In the rows, 128 means zero.
Each path below is one point turned by a fixed rotation once a step. After each direction that follows a path, write how fast that rotation turns it, in degrees a step (0 if it stays still).
Each turn is a multiple of 5 degrees from 10 to 175, or 0.
Each row of a path follows its step; steps can be skipped.
path 1
step 2: [132 123 119 138 131 129 126 134 129 123 128 122 130 122 138 134 116 140
 132 142 130 131 105 140 136 120 141 129 123 135 122 132 129 108 129 121
 117 128 138 120 128 118 128 134 126 136]
step 4: [126 116 126 139 120 129 124 127 130 127 130 117 139 137 129 147 117 126
 115 121 129 120 119 126 121 132 118 136 116 114 125 132 120 130 124 134
 141 124 141 133 133 127 116 123 114 137]
step 6: [137 126 136 119 126 124 120 121 135 129 114 133 125 130 134 132 122 121
 134 144 139 134 136 130 125 137 110 113 128 136 137 135 116 135 120 144
 139 143 136 125 124 127 125 130 129 126]
step 8: [142 141 135 124 130 113 119 123 126 128 136 130 111 113 136 141 124 130
 135 132 125 140 127 135 128 127 141 135 124 128 126 130 129 127 136 135
 129 128 113 125 112 122 128 111 126 136]
step 10: [139 126 127 137 130 138 123 144 131 122 124 144 124 127 135 135 116 136
 128 121 125 130 123 135 131 126 140 137 114 131 119 119 123 125 114 124
 126 118 131 140 133 112 130 143 124 139]
step 14: [126 149 127 134 136 121 129 129 127 133 130 136 130 133 138 130 108 118
 123 133 139 128 127 134 121 136 114 114 128 130 139 138 122 127 142 136
 127 137 131 120 124 127 129 125 138 142]
step 15: [114 129 119 144 139 144 128 133 129 119 136 122 134 121 136 138 129 135
 135 135 117 137 119 128 124 117 137 126 122 138 127 137 114 125 129 127
 136 139 132 129 121 122 138 139 116 135]
step 16: [131 128 139 131 134 122 132 135 137 121 126 138 121 128 132 133 123 121
 121 132 126 144 135 144 120 133 136 136 121 129 115 130 136 132 144 137
 139 126 117 143 127 131 135 121 111 124]
Directions:
[129 127 125 124 124 129 126 131 130 126 130 130 131 128 127 126 127 130
 126 130 127 127 130 130 129 131 125 131 129 121 123 124 125 132 126 128
 127 130 129 130 132 128 126 130 125 126] -> 55
[126 125 128 128 127 126 131 130 127 132 130 123 132 129 127 129 131 126
 127 132 125 126 130 125 126 127 130 125 124 128 129 129 125 128 125 125
 128 129 129 130 132 125 127 130 128 135] -> 135
path 2
step 3: [123 117 122 115 135 110 149 129 130 132 137 121 124 130 133 125 128 130
 134 132 128 130 133 120 135 130 124 114 123 133 135 143 119 127 127 132
 139 121 130 117 125 123 126 128 139 140]
step 4: [128 124 131 125 122 135 139 132 129 140 134 132 136 123 138 115 112 129
 139 127 120 128 134 131 136 137 133 136 134 132 131 125 132 110 137 124
 131 107 136 137 129 128 126 115 124 124]
step 8: [132 121 119 134 126 127 125 133 147 144 137 141 133 138 132 138 129 141
 126 118 124 137 139 117 128 127 118 139 115 138 129 134 141 119 138 131
 130 129 123 130 128 126 129 127 125 129]
step 9: [120 130 127 123 133 123 137 125 140 140 127 115 143 125 134 128 126 117
 113 127 132 121 123 128 141 120 128 118 117 137 125 134 131 128 131 135
 131 124 133 128 142 131 149 129 126 132]
step 10: [127 132 130 137 135 122 135 117 140 135 128 121 134 137 131 131 114 131
 137 146 117 130 126 129 140 122 128 117 120 125 134 122 128 117 124 121
 122 127 140 136 124 134 111 120 127 121]
step 11: [136 132 126 126 120 123 138 127 115 136 130 128 125 138 126 130 126 130
 135 133 120 139 122 117 132 141 114 110 115 125 133 132 127 120 132 133
 136 113 116 120 119 123 136 130 131 132]
step 12: [137 133 127 123 126 118 138 124 138 130 144 131 133 115 137 118 132 138
 126 124 128 128 123 124 133 142 127 131 138 135 128 145 134 120 132 109
 134 116 129 125 137 132 126 121 130 130]
step 15: [126 130 122 123 141 135 141 120 132 136 143 134 144 131 128 118 134 112
 129 141 129 132 129 135 119 136 112 123 130 134 128 123 136 128 142 139
 130 123 126 123 131 139 130 132 127 128]
Directions:
[127 128 127 128 128 132 128 127 130 127 128 130 130 128 130 138 128 130
 126 131 131 129 128 130 133 132 130 126 128 129 132 130 129 128 130 129
 128 123 131 128 127 126 128 126 128 132] -> 10
[128 131 132 125 132 123 130 131 129 127 129 130 127 125 129 126 129 129
 123 133 129 131 128 133 127 124 128 128 131 130 128 129 127 127 129 130
 129 129 127 126 130 131 129 124 127 132] -> 120
[127 123 126 125 130 128 129 128 130 131 125 127 129 123 130 127 126 132
 127 127 130 124 131 127 123 129 128 133 125 128 131 131 127 127 126 131
 130 131 131 128 126 124 129 127 129 129] -> 70
